0: [7 4 6 4 3 3 6 4 6 6 7 4 7 4 4 6 4 4 6 6 3 5 6 5 4 3 5 3 6 2 6 6 3 3 5 4 4 7 6 6 6 5 5 4 5 4 2 4 4
 2 5 6 8 5 6 7 2 6 5]
1: [5 5 5 3 3 4 6 4 5 5 6 4 6 6 5 7 7 5 2 4 2 2 7 6 4 4 5 4 2 4 4 3 4 4 5 5 4 5 4 3 3 8 5 3 4 6 3 9 0
 3 2 1 3 3 3 3 2 3 4]
2: [4 4 5 4 4 3 6 4 6 6 5 4 6 4 4 6 4 4 6 6 6 6 5 4 4 6 8 7 6 7 7 5 2 3 1 0 7 3 5 6 5 5 4 3 4 5 5 5 5
 3 5 6 6 2 2 5 2 5 5]
3: [4 4 1 6 3 9 4 5 4 4 4 4 4 4 4 4 4 8 7 3 4 7 2 8 7 5 7 4 7 5 7 5 4 5 5 5 5 6 5 5 3 3 5 4 4 7 4 4 5
 5 4 6 4 4 6 7 7 4 6]
4: [9 5 4 3 2 2 3 4 4 4 4 4 4 4 5 4 4 4 3 6 5 2 3 2 5 7 3 7 2 7 4 2 5 4 4 3 5 7 5 5 4 6 4 5 5 6 6 6 6
 5 1 3 2 6 7 7 5 6 7]
5: [5 5 3 3 4 6 4 4 4 4 4 5 4 4 5 4 4 4 3 4 4 3 3 4 6 4 5 3 2 4 5 3 4 5 5 5 4 7 4 4 5 7 6 7 6 4 6 4 9
 4 5 3 5 5 5 1 2 6 2]
6: [7 6 5 5 3 3 6 5 5 5 6 5 6 4 4 5 4 3 7 3 3 7 5 5 4 4 7 4 7 5 7 5 4 5 4 4 5 4 5 5 3 3 5 4 4 2 7 6 3
 5 7 6 3 3 4 3 3 7 6]
7: [3 5 4 4 6 3 4 4 4 4 4 4 4 4 5 4 4 5 3 3 4 3 6 5 4 5 3 4 3 5 3 2 5 4 4 4 5 5 4 3 3 6 2 4 4 3 2 3 2
 4 1 3 5 5 2 1 4 3 2]
8: [5 6 3 3 4 7 4 5 4 4 4 5 4 4 5 4 4 4 3 4 4 3 3 4 5 4 4 3 2 4 5 2 2 7 7 6 2 4 4 3 4 6 4 3 4 2 5 3 5
 5 3 3 7 3 6 7 9 3 4]
9: [7 5 4 2 3 3 4 4 4 4 4 5 4 4 5 4 4 5 3 3 4 3 3 3 5 4 5 4 2 5 5 2 4 5 4 5 5 6 4 3 4 8 3 4 5 6 5 7 6
 4 1 3 3 6 5 4 5 5 4]
10: [4 4 4 3 6 3 4 5 3 4 3 5 4 3 4 4 3 4 2 4 4 4 3 1 5 5 3 3 3 6 2 2 4 5 4 5 4 5 5 6 6 6 5 6 4 7 5 7 5
 5 1 4 4 7 5 4 7 6 5]
11: [3 3 5 3 6 3 7 4 7 7 7 5 7 4 4 7 5 5 6 6 7 6 7 5 4 7 7 7 6 6 6 6 5 6 6 6 4 2 4 3 4 6 4 2 3 1 4 3 4
 3 4 6 4 4 8 7 6 5 7]
12: [5 6 7 7 4 3 5 5 4 4 5 5 5 8 4 4 9 4 2 6 4 3 8 7 3 4 1 4 4 4 2 7 2 5 5 7 5 1 7 7 6 5 6 6 5 6 7 5 5
 5 7 3 5 3 6 2 5 4 4]
13: [5 5 3 3 3 3 4 4 4 3 4 5 4 4 4 4 4 5 6 6 6 6 3 2 5 6 8 6 6 6 7 5 3 4 2 2 6 6 4 4 6 5 6 7 6 4 6 5 4
 7 4 6 5 4 3 4 4 4 3]

[3 5 5 2 3 3 4 5 4 4 4 4 4 4 5 4 3 4 6 6 6 7 3 3 4 7 8 6 6 7 8 6 7 5 9 9 2 3 5 6 5 5 5 5 4 4 7 4 3
 2 4 7 6 5 7 7 4 7 8] 11 6 13
[6 3 5 4 3 2 3 4 3 4 3 4 4 4 5 4 4 6 6 6 4 4 4 4 5 3 4 4 4 2 4 3 3 4 7 5 3 4 6 6 6 1 3 6 5 7 4 0 5
 3 5 6 8 4 3 3 5 4 3] 0 5 7
[5 5 7 3 4 3 5 5 5 5 5 5 5 7 5 5 7 6 3 4 3 3 7 7 2 4 5 3 2 4 5 3 5 4 4 4 5 5 5 6 4 6 7 8 6 2 6 2 6
 2 5 3 3 7 2 3 3 5 4] 5 7 9
[1 3 7 5 4 3 4 5 4 4 3 5 4 8 5 4 9 2 7 4 4 3 0 4 4 3 1 5 3 5 2 7 4 4 5 4 5 6 3 2 3 4 3 3 3 5 5 4 4
 3 7 7 7 5 5 3 3 5 4] 7 5 12
[9 6 4 2 3 3 4 4 4 4 4 4 4 4 4 4 4 5 3 3 4 3 6 5 4 4 5 4 2 4 5 3 6 3 3 4 6 4 5 5 4 6 5 4 3 5 3 6 3
 2 5 3 3 3 3 7 5 2 0] 9 1 7
[3 6 4 3 4 3 4 4 4 4 4 5 4 4 4 4 4 4 6 6 7 6 3 4 5 7 8 6 6 7 7 5 7 6 8 9 2 4 4 4 5 5 2 5 5 7 2 4 5
 4 4 6 5 2 6 6 4 6 6] 11 3 13
[4 7 4 6 3 2 4 4 4 4 4 4 4 4 5 4 4 5 7 3 3 7 0 4 5 5 6 4 7 5 7 5 6 5 5 5 4 5 4 3 5 3 2 4 5 4 4 6 5
 4 7 6 3 6 5 3 4 5 6] 6 13 3
[2 4 5 2 8 3 7 4 6 5 6 4 5 4 4 6 5 5 7 5 4 4 6 4 3 3 5 3 5 2 6 5 6 5 4 5 5 3 5 5 5 2 3 5 5 3 3 6 6
 4 7 7 3 5 3 3 6 3 5] 6 0 11
[4 5 6 7 5 3 7 4 7 7 7 5 7 4 5 7 4 9 2 6 4 5 9 5 5 3 3 4 6 3 3 4 8 9 4 2 3 7 5 6 6 2 5 5 4 3 7 7 2
 2 4 3 5 7 6 5 5 5 5] 0 6 11
[4 5 3 7 4 9 4 5 4 4 4 5 4 4 5 4 4 3 2 6 8 8 9 5 5 7 6 7 7 6 6 4 7 6 8 8 1 2 9 9 6 6 9 7 5 2 3 2 3
 4 4 3 4 7 2 4 4 4 3] 5 13 11
[5 5 5 2 2 1 5 3 6 7 6 5 6 3 4 6 3 2 7 6 4 5 7 6 4 3 5 4 7 2 5 6 3 3 5 4 4 8 2 4 6 4 3 2 4 2 4 5 3
 2 4 6 5 6 7 5 4 7 8] 0 6 11
[3 6 6 4 5 3 7 4 7 7 7 4 7 5 4 7 5 3 3 4 4 5 8 7 3 3 5 3 6 2 6 6 6 6 4 5 5 3 4 6 5 4 4 5 6 7 4 4 5
 4 3 3 2 7 6 7 3 5 6] 0 11 6
[4 5 4 2 5 3 4 5 4 4 4 4 3 4 4 4 4 5 7 5 7 6 3 2 4 6 8 6 6 6 8 5 6 5 7 6 4 2 6 5 4 6 6 7 5 3 3 3 3
 7 5 7 3 9 4 2 4 5 7] 13 6 11
[4 4 4 4 5 3 4 4 4 4 4 4 4 4 5 4 4 6 3 4 4 4 3 2 5 3 4 4 3 3 4 4 5 4 5 4 4 8 5 4 5 6 4 5 5 3 6 2 7
 7 6 3 2 2 4 3 4 6 4] 5 9 10
[1 4 2 4 8 9 4 5 4 4 4 6 4 4 6 4 4 6 3 4 4 3 4 7 5 4 3 4 3 5 3 3 2 6 5 7 3 2 4 2 3 4 3 3 4 6 3 4 5
 7 3 3 5 5 6 7 3 5 6] 8 7 3
[5 5 5 6 3 3 6 5 6 6 6 4 6 4 4 6 4 3 7 3 3 7 6 5 4 4 7 4 7 5 7 5 7 5 6 7 2 2 4 4 6 4 5 7 7 5 4 5 5
 7 7 6 3 6 8 4 2 2 6] 6 0 11
[4 3 4 7 6 7 4 4 4 4 3 4 4 4 4 4 7 3 2 6 8 8 2 4 6 6 4 7 6 6 5 1 5 4 4 4 3 3 3 1 2 9 4 3 4 3 3 0 2
 7 3 3 4 4 1 4 4 3 4] 7 8 13
[6 9 2 5 4 9 4 4 4 4 3 5 4 3 4 3 3 8 6 4 3 7 0 4 5 5 7 4 9 5 7 6 4 5 4 4 6 2 5 5 3 3 2 6 3 2 3 6 5
 4 7 6 2 5 7 8 3 8 7] 3 6 13
[3 3 5 4 6 3 6 4 6 6 6 5 6 3 5 5 3 5 6 6 4 4 5 4 5 4 3 4 5 2 6 4 5 4 3 5 5 4 4 4 4 1 4 4 4 7 3 0 7
 3 3 7 5 5 3 5 5 3 4] 0 7 2
[2 5 5 6 3 2 4 5 4 3 4 5 4 5 4 3 4 4 7 3 3 7 3 2 5 4 7 4 8 5 7 5 6 5 5 5 4 6 4 4 4 4 4 2 4 5 7 5 4
 2 7 6 5 3 5 6 3 4 4] 6 13 3
[6 4 7 3 4 3 5 4 5 5 4 4 5 8 4 5 8 6 3 3 4 3 7 7 3 4 5 3 2 4 5 3 7 1 2 3 7 4 5 5 3 6 4 5 4 7 2 6 3
 4 3 3 5 2 2 5 3 3 3] 1 7 9
[3 5 0 7 6 9 4 4 4 4 4 4 4 5 4 4 4 3 3 6 9 8 8 5 5 8 7 7 7 7 4 4 4 3 3 4 6 4 2 0 2 5 3 1 3 1 8 2 7
 4 3 3 5 8 6 6 5 5 6] 11 3 13
